arr =
array([[ 60, 101, 198,  28],
       [ 60, 104, 201,  28],
       [ 60, 106, 199,  32],
       [ 58, 106, 193,  42],
       [ 66, 108, 166,  70],
       [ 60, 105, 200,  29],
       [ 58, 104, 194,  38],
       [ 61, 101, 196,  31],
       [ 59, 103, 196,  34],
       [ 61, 100, 197,  29],
       [ 64, 102, 188,  42],
       [ 61, 101, 197,  30]])
arr[0, 0]	60
arr[7, 3]	31
arr[10, 2]	188
arr[0]	[60, 101, 198, 28]
arr[5]	[60, 105, 200, 29]
arr[8, 0]	59
arr[6, 2]	194
arr[10, 1]	102
arr[0, 1]	101
arr[4]	[66, 108, 166, 70]
arr[10, 3]	42
arr[6, 0]	58
arr[11]	[61, 101, 197, 30]
arr[4, 1]	108
arr[:, 0]	[60, 60, 60, 58, 66, 60, 58, 61, 59, 61, 64, 61]
arr[7, 0]	61
arr[4, 0]	66
arr[5, 3]	29
arr[11, 1]	101
arr[10]	[64, 102, 188, 42]
arr[:, 1]	[101, 104, 106, 106, 108, 105, 104, 101, 103, 100, 102, 101]
arr[0, 2]	198
arr[:, 2]	[198, 201, 199, 193, 166, 200, 194, 196, 196, 197, 188, 197]
arr[8, 3]	34
arr[7, 2]	196

B =
[[-0.768 -1.158 -1.484 -0.384 -1.050 -1.802 -0.909 -1.359 -0.671 -0.944
  -1.278 -0.775 -0.521]
 [-0.808 -1.626 -1.052 -2.179 -1.393 -0.280 -1.069 -2.022 -0.540 -0.825
  -0.329 -0.179 -0.507]
 [-0.109 -0.130 -1.764 -0.666 -0.788 -1.709 -0.350 -0.238 -1.638 -1.205
   0.564 -1.331 -1.131]
 [-0.695 -1.201 -1.608 -0.540 -1.330 -0.975 -0.572 -0.892 -0.634 -0.904
  -0.851 -0.744 -0.845]
 [ 0.030 -0.689 -1.683 -1.524 -0.527 -1.907 -0.958  1.709 -0.659 -0.651
  -1.584 -1.269  0.601]
 [ 0.862  0.075 -1.199 -1.195 -0.753  0.038  0.196 -2.353 -1.780  0.033
  -2.149 -0.328 -0.297]
 [-0.528 -0.649 -1.013 -1.092 -0.920 -1.038 -0.313 -0.224 -1.060 -1.008
  -1.179 -1.259 -1.342]]
B[0][0] -> -0.768
B[1][8] -> -0.540
B[:, 3] -> [-0.384, -2.179, -0.666, -0.540, -1.524, -1.195, -1.092]
B[2][7] -> -0.238
B[2][12] -> -1.131
B[0][1] -> -1.158
B[6][2] -> -1.013
B[2][11] -> -1.331
B[4][3] -> -1.524
B[0][2] -> -1.484
B[3][6] -> -0.572
B[5][8] -> -1.780
B[:, 2] -> [-1.484, -1.052, -1.764, -1.608, -1.683, -1.199, -1.013]
B[6][11] -> -1.259
B[0][5] -> -1.802
B[3][11] -> -0.744
B[6][12] -> -1.342
B[2] -> [-0.109, -0.130, -1.764, -0.666, -0.788, -1.709, -0.350, -0.238, -1.638, -1.205, 0.564, -1.331, -1.131]
B[3][3] -> -0.540
B[6][1] -> -0.649
B[3][12] -> -0.845
B[6][7] -> -0.224
B[6] -> [-0.528, -0.649, -1.013, -1.092, -0.920, -1.038, -0.313, -0.224, -1.060, -1.008, -1.179, -1.259, -1.342]
B[2][9] -> -1.205
B[:, 12] -> [-0.521, -0.507, -1.131, -0.845, 0.601, -0.297, -1.342]
B[0] -> [-0.768, -1.158, -1.484, -0.384, -1.050, -1.802, -0.909, -1.359, -0.671, -0.944, -1.278, -0.775, -0.521]
B[:, 6] -> [-0.909, -1.069, -0.350, -0.572, -0.958, 0.196, -0.313]
B[1][4] -> -1.393
B[0][8] -> -0.671
B[:, 7] -> [-1.359, -2.022, -0.238, -0.892, 1.709, -2.353, -0.224]
B[5][2] -> -1.199
B[3][1] -> -1.201
B[2][2] -> -1.764
